In the data rows, the value 128 means zero.
Some points, each followed by its number:
[ 53  99 129 107  94 106 121 114 110 105 133  92  97 104 147  99 128 129
 129  88 169  78 119  52 110  83 112 119 179 132  99  91 126 127  97 139
 103 108  99  64  88  97 165  92 124 106 145  87 127 137 103  75 135 110
 103  85 141 128 105  90  89  89  78 137] 0
[158 143 134  99 137  98 175 130 159 174 104 117 152  64  40 144  40 122
 161 138 127 130  82 100 140 146 151  50  84  92 139 130 130 113 121 177
 124 142 192 115 126 165 119 154 101 110 103 167  73 104  73  93 106 148
 133 138  99 124 173 121  47 131 192 120] 1
[ 85 116 119  76  98 132  84 108  68  98 104 149 111 108  99 138  69  98
 108 109 103  78  69  69 120 114  94  67  76  86  80 147 104  91  80  79
 125 113 118  71  98 101  78 104  94 143 108  58  67  88 106 158 103 116
 123 104 106 119 114  96 107 140 145 107] 2
[127 125 122 119 134 161 102 124  87 107 139 191 131 158 129 148 142 122
 116 130 140 111 121 128 139 126 101 146 121 123  99 169 126 127 112 111
 137 116 119 121 138 112 115 132 118 173 121  90 127 123 136 187 144 132
 138 125 127 131 119 141 177 162 142 122] 3
[123 124 128 140 145 166 131 133 113 117 157 189 117 143 152 152 167 134
 145 147 189 122 123 114 144 122 115 187 172 115 113 177 163 153 112 150
 121 144 123 129 118 124 149 118 129 193 124  83 170 147 152 195 154 145
 142 126 153 120 129 160 183 163 157 130] 4
[ 73 115 135  98 115 112 137 130 104 124 115  90 114 101 123 112  91 109
 123 111 115  89 111  81 113 123 122 101 121 108 104 101 122 110 101 122
 122 112 136  78 111 114 125 114 116 106 134 110  94 113 111 104 121 128
 114 105 124 125 119  85  77 111 116 127] 5
[ 67 103 131 111  98 111 123 115 109 110 131  96 104 109 136 108 127 129
 135  98 156  89 119  71 119  95 111 113 161 131 100  97 117 123 103 132
 105 112 110  75 101 102 153 106 125 103 137  96 122 133 111  77 134 115
 101  90 139 129 107  92  97  97  84 135] 6
[136 136 147  99 135 105 175 134 154 169 111  97 138  78  86 126  63 123
 146 139 116 127  95  98 121 141 153  78 100 103 133 111 139 111 118 162
 128 138 180 103 125 155 124 134 116 101 126 158  80 107  97  94 112 142
 122 127 113 126 158  91  56 119 163 130] 7
[255 141 140 198 106 166  79  89 180 137 147 167 143 202 144 157 227 192
 157 180 106 246 151 255 162 129 127 139  95 203 167 148  81 130 203  79
 124 173 105 235 179 146  97 164 177 102 108 172 172 145 205 101 124 103
  92 147 150 147 116 149 253 129  89 141] 8
[ 86 111 118  92  66 103  71  93  93  97  92  88 102 100 101 117  77 110
 116  96  78  98  81  88 115 102 100  35  71 111  99 100  70  83 103  59
 109 116  99  83  92  98  76 103 109  81 107  83  68  93 107  78  84  92
  95  97 109 122  99  79  84  96  93 111] 9
[ 75 111 129 116 140 141 148 137  94 117 151 156 119 125 133 132 139 122
 142 116 194  80 128  76 138 115 109 163 182 114  93 144 152 146  95 170
 118 111 134  85 118 111 171 125 116 165 134  90 146 144 114 149 163 147
 133 106 143 128 124 134 130 143 133 134] 10
[ 66 114 132  67  85  90 115 112  99 121  84  65 106  68  91 108  34  96
 115  99  75  79  70  53 100 115 119  28  70  87  97  87  96  78  87  90
 117 113 135  53  89 111  85 100 100  77 120  97  41  82  87  77  84 110
 102  96 102 119 119  53  30  95 119 114] 11
[126 132 122 158 154 130 154 149 136 133 143 124 136 141 139 130 160 129
 140 131 149 134 167 156 143 145 135 175 164 135 144 130 142 156 145 158
 129 126 135 154 143 134 159 149 137 138 131 152 171 155 137 135 150 147
 143 143 140 128 131 168 142 136 128 133] 12
[161 133 128  92 165 209  97 126  62 108 161 255 152 189 129 176 144 127
  95 149 181 100 100 110 141 122  91 180 123 119  71 238 163 132  87 129
 165 109 131 110 156 115 115 130 103 255 131  56 117 112 132 255 172 146
 166 129 119 140 139 150 236 219 198 123] 13
[139 130 122 106 129 187  85 114  81 101 135 237 111 137 129 178 122 115
 126 158 151 117  65 100 141 123  97 141 103  79  91 221 150 121  86  95
 129 155 117 118 102 119  81 100 106 226  99  31 121 107 155 255 121 134
 149 127 131 109 130 149 198 194 201 107] 14
[ 44 106 103 101  73  88  77 109  80  83  91  59  98  97 110 104  81  93
 108  74  80  73 108  83 114 108  97  54  96 106 102  84  71  96 102  65
 107  98  89  79  86  87  94 105 106  78 110  86  88 107  98  74  91  97
 108 100 110 118  89 101  65  89  79 107] 15
[234 170 115 204 175 117 157 157 224 165 134 112 165 155 150 126 179 152
 124 158 104 224 201 248 134 169 187 187 143 169 227 125 155 169 212 156
 152 162 129 254 167 182 145 157 165 123 137 236 200 162 157 136 123 135
 169 202 127 129 162 213 162 129 146 133] 16
[217 158 155 145 168 129 184 146 206 189 133 126 158 125 131 130 129 154
 139 175 116 196 140 178 121 157 183 147 119 146 180 127 167 138 167 172
 150 163 174 179 161 183 137 144 151 120 146 208 132 130 142 128 127 145
 139 163 127 134 174 126 127 132 168 144] 17
[134 125 127 125 108 142  99 111 113 116 120 140 115 128 121 145 124 125
 136 140 110 136 100 133 136 127 112 104  95 114 116 146 108 112 121  90
 119 144 120 130 117 122  91 122 124 132 106  97 115 115 147 142 110 120
 116 122 129 121 118 122 147 137 135 118] 18
[177 149 155 130 189 127 232 161 177 202 144 143 169  97  76 149  99 141
 179 168 174 149 129 133 153 168 169 141 142 114 149 143 176 150 139 237
 137 146 223 139 165 183 173 180 124 139 129 203 126 138 102 121 157 183
 145 151 128 135 187 141  90 153 201 144] 19
[173 119 126 151  63 136  46  75 128 102 118 123 115 163 126 137 167 157
 137 132  81 178 115 187 142 104  99  73  73 170 128 119  50  99 158  39
 109 143  82 163 134 110  73 132 148  76 100 117 120 118 166  70  98  82
  77 113 132 137  90 107 186 102  64 124] 20
[ 84 117 129  70  87 106  98 107  92 114  90  99 111  87  94 118  48 101
 109 105  79  86  69  66 105 114 111  38  65  93  93 108  95  80  88  80
 122 114 127  64  96 109  77 101 100  98 116  87  46  81  95 105  88 108
 107 100 101 121 117  64  63 110 126 112] 21
[ 44 106 104  99  80  87  88 112  86  87  97  67 100  92 110 103  81  96
 110  72 100  69 109  70 113 104 102  63 113 105 103  87  85 104  99  86
 107  98  93  75  83  91 110 102 104  88 116  87  94 112  90  77  99 101
 113 100 111 118  97 106  60  91  87 110] 22
[ 37 110 128 118 136 100 175 153 101 128 127  64 116  94 120 107 106 102
 145 100 147  70 146  81 130 136 123 132 166 104 108  88 131 136 105 166
 112 100 151  78 116 113 168 138 116 102 134 130 129 141 102  84 146 151
 123 108 136 123 119 116  58 108 108 132] 23
[ 56 114 113 103 114 106 117 132  89 102 113  96 113 108 124 109  95  98
 107  89 118  72 125  80 114 119 112 108 132 107 105 106 117 119 100 115
 123  97 113  82 103 102 128 112 108 119 130  99 108 120  99 118 122 122
 131 111 117 122 111 116  81 114 110 118] 24
[ 73 109 136 112 140 146 150 136 100 118 158 161 112 125 153 127 148 129
 138 119 207  80 124  61 127 104 114 178 199 118  91 144 167 148  90 174
 118 116 128  76 110 110 180 108 122 172 147  80 150 147 120 156 167 144
 130 100 151 127 124 121 135 140 130 141] 25
[197 134 142 189 143 144 150 126 186 153 165 141 142 166 153 136 215 180
 167 158 174 196 174 198 153 127 146 186 179 185 165 129 138 164 180 169
 120 155 130 193 163 151 175 157 168 119 136 182 198 172 166  94 159 133
 115 142 160 142 135 160 192 122 103 153] 26
New points follow, each followed by the numbers of its five nearest points above, smallest number first.
[238 157 122 132 187 199 102 134 122 128 166 255 182 220 142 166 180 152
  79 157 163 160 150 186 137 135 124 207 129 167 129 226 169 151 143 141
 186 115 122 184 191 143 128 149 128 243 147 131 150 129 140 255 174 138
 184 168 112 152 157 188 255 210 189 131] 3 4 12 13 14
[162 133 121 106 129 162  83 113  92 110 131 215 145 166 113 151 126 128
  98 130 122 123 109 136 132 122 103 120  90 133 102 177 117 114 116  96
 151 112 117 128 148 117  95 133 113 174 121  98 102 106 124 192 134 120
 140 130 109 139 127 133 184 166 150 119] 3 4 13 14 18
[255 159 143 222 123 164  91  99 223 157 148 158 157 213 160 154 244 204
 152 198  86 255 174 255 157 144 155 159  92 221 206 144  95 140 236  83
 137 191 107 255 196 171  96 169 195  95 118 216 190 152 222 104 118 103
 104 175 150 148 131 165 255 126  96 145] 8 16 17 20 26
[146 142 180  97 171 117 232 159 180 205 126  90 144  80 122 116  74 132
 149 170 124 141 108  99 105 158 184 127 123 107 141 102 185 121 120 200
 144 149 216  99 144 176 149 131 134 106 160 187  85 112 118 110 133 165
 123 130 130 130 178  59  53 123 177 151] 1 5 7 17 19
[223 150 160 159 156 151 171 133 191 182 144 145 151 141 128 150 157 165
 166 191 129 207 132 195 145 155 163 150 116 149 164 144 148 137 168 159
 136 174 174 186 168 175 129 158 157 123 128 188 144 136 168 126 134 147
 119 152 144 135 159 128 166 142 158 145] 12 16 17 19 26
[ 74 113 122 133 117 109 136 132 114 116 129  84 114 116 133 112 133 120
 138 104 141 100 144 107 130 121 119 130 158 127 119  98 118 135 121 137
 111 113 120 106 115 111 153 128 128 104 130 123 142 143 119  87 135 128
 117 112 138 126 111 126  99 105  94 131] 0 5 6 23 24
[163 133 139 203 172 140 188 155 183 156 178 124 145 167 171 126 232 169
 170 153 197 178 211 197 156 143 154 235 224 181 170 120 163 189 181 206
 123 143 141 193 169 151 213 167 171 130 150 197 231 195 165 103 184 156
 133 149 172 140 137 184 182 125 102 159] 4 12 16 17 26
[120 130 148 109 148 107 194 144 159 168 131 105 136  82 105 120  90 132
 153 133 163 117 115  82 122 131 156 119 153 113 133 110 163 134 116 199
 124 134 176  97 122 152 167 130 122 118 141 157 112 130  94  95 137 150
 128 122 128 128 160 105  63 117 156 141] 1 5 7 19 23
[ 99 119 126 124 109 108 123 123 127 121 118  85 115 114 133 110 120 123
 125 111 114 117 129 113 118 119 127 109 130 130 127  97 114 120 126 116
 118 121 116 112 114 118 129 117 129  96 132 127 121 127 121  89 117 116
 114 116 128 126 116 109  98 102  99 128] 0 5 6 18 24
[151 127 100 152  73 111  42  92 128  90 100  95 116 148 127 122 143 131
 108 108  58 161 132 183 128 114 109  74  74 154 148 108  57 105 160  34
 117 131  65 172 119 109  70 122 137  79 102 124 126 118 146  86  83  79
 108 134 115 126  93 140 152  98  73 110] 9 15 18 20 22
[210 155 146 140 195 185 165 153 155 161 166 237 161 171 155 159 168 150
 122 183 173 168 140 164 134 151 153 218 153 138 143 200 200 159 139 179
 165 151 160 171 168 164 149 139 140 218 150 145 161 139 157 243 167 161
 170 163 138 135 170 164 210 192 202 141] 3 4 12 13 17
[190 150 159 148 169 143 181 151 191 176 145 130 143 138 168 125 155 152
 132 176 129 185 148 167 114 150 176 184 146 146 168 129 181 145 157 166
 149 162 159 168 153 169 147 127 158 136 159 181 151 139 163 151 139 146
 137 153 144 132 160 120 148 135 154 149] 12 16 17 19 26
[191 144 129 158 115 125  99 117 170 134 116 104 133 153 152 121 154 146
 112 146  67 193 146 202 118 136 147 122  92 162 170 112 107 119 174  79
 138 150 105 189 144 143  93 126 155  93 130 167 136 124 165 111 100 103
 119 151 126 131 124 128 159 110 104 128] 8 12 17 18 20
[109 121 131 156 142 118 162 142 154 134 153 103 124 132 162 108 175 146
 143 119 180 129 171 125 128 117 142 184 206 154 144 104 155 162 141 179
 118 126 121 134 128 129 193 127 148 122 152 150 182 167 130  97 158 135
 128 125 153 132 127 144 127 108  98 147] 10 12 23 25 26
[127 130 106 131  99 106  81 114 125 104 103  98 122 128 123 116 115 118
 102 104  79 132 130 145 118 121 122  89  95 133 142 109  92 113 140  76
 127 121  91 144 115 117  94 118 125 100 117 127 117 117 121 107  96  99
 127 135 110 124 112 136 117 107 102 113] 5 9 18 20 24
[212 165  88 181 140 130  73 133 168 111 111 144 144 167 153 136 159 125
  82 139  61 198 166 233 124 153 149 153  92 145 200 154 124 142 186  69
 154 153  76 241 137 149  79 124 144 151 115 161 172 132 162 195  90 105
 176 196 109 117 134 217 189 145 148 104] 8 12 16 17 18
[ 95 121 146 111 142 107 186 143 152 154 139  99 124  90 134 107 111 134
 143 121 178 104 126  67 112 115 151 142 183 123 127 101 170 141 110 197
 121 126 154  86 112 138 184 113 128 121 156 141 129 140  99  95 146 142
 125 112 138 128 147 101  70 108 132 146] 5 6 10 23 25
[ 60 104 121  80 104 129  96 112  71  91 130 156 111 124 131 115 107 115
 100  86 160  57 101  44 110  86  94 113 148 119  74 130 124 115  77 118
 124  90  99  52  99  88 138  95 104 150 140  59  99 115  92 139 139 112
 122  89 120 131 108  95 114 125 108 125] 0 2 5 6 24
[ 85 118 130 101 113 100 144 127 117 133 111  85 120  86  97 117  78 112
 138 109 123  94 105  81 123 124 126  80 117 104 113 101 117 112 106 138
 115 117 146  84 109 123 129 125 111  97 122 124  92 115  95  83 116 130
 115 110 118 124 129  98  60 108 125 125] 5 6 7 23 24
[ 33 112 146 169 216 120 255 207 133 170 188  80 140 114 151 112 184 124
 195 126 255  75 222 101 162 164 151 255 255 123 127  98 206 210 125 255
 114 101 204 102 157 139 255 184 140 143 163 187 226 209 116  97 230 214
 149 124 181 132 146 174  84 132 125 166] 10 12 19 23 25
[133 138 114 166 158 121 155 154 152 134 140 116 136 134 144 125 159 128
 134 129 148 141 173 159 137 146 146 180 171 134 162 127 152 163 153 163
 130 133 127 168 135 141 162 141 139 141 133 161 182 159 134 139 143 144
 155 155 137 123 137 185 135 132 135 130] 4 10 12 17 26
[ 89 117 122 153 134 115 151 141 127 123 141  92 122 128 139 115 158 128
 146 112 158 114 166 129 139 128 126 159 179 138 132 104 128 152 136 157
 113 116 125 128 129 119 171 141 136 112 133 142 168 158 127  92 150 138
 125 123 145 129 116 149 117 112  96 136] 6 10 12 23 25
[179 144 162 125 191 144 220 156 183 191 167 181 161 121 129 136 138 160
 154 164 214 146 137 110 130 135 171 190 191 140 143 152 210 163 130 246
 146 143 192 128 157 173 202 143 137 172 163 177 148 149 112 152 177 169
 149 140 141 141 184 130 129 153 186 158] 4 10 12 17 19
[ 65 115 121  99 102  95 124 125 101 116 101  71 111  87 103 111  73 100
 124  98 100  84 106  81 117 123 118  72 106  99 109  94 103 105 103 110
 115 110 129  80 100 111 113 117 108  91 119 110  87 109  97  86 105 121
 115 108 114 120 115  97  57 103 112 117] 5 15 21 22 24
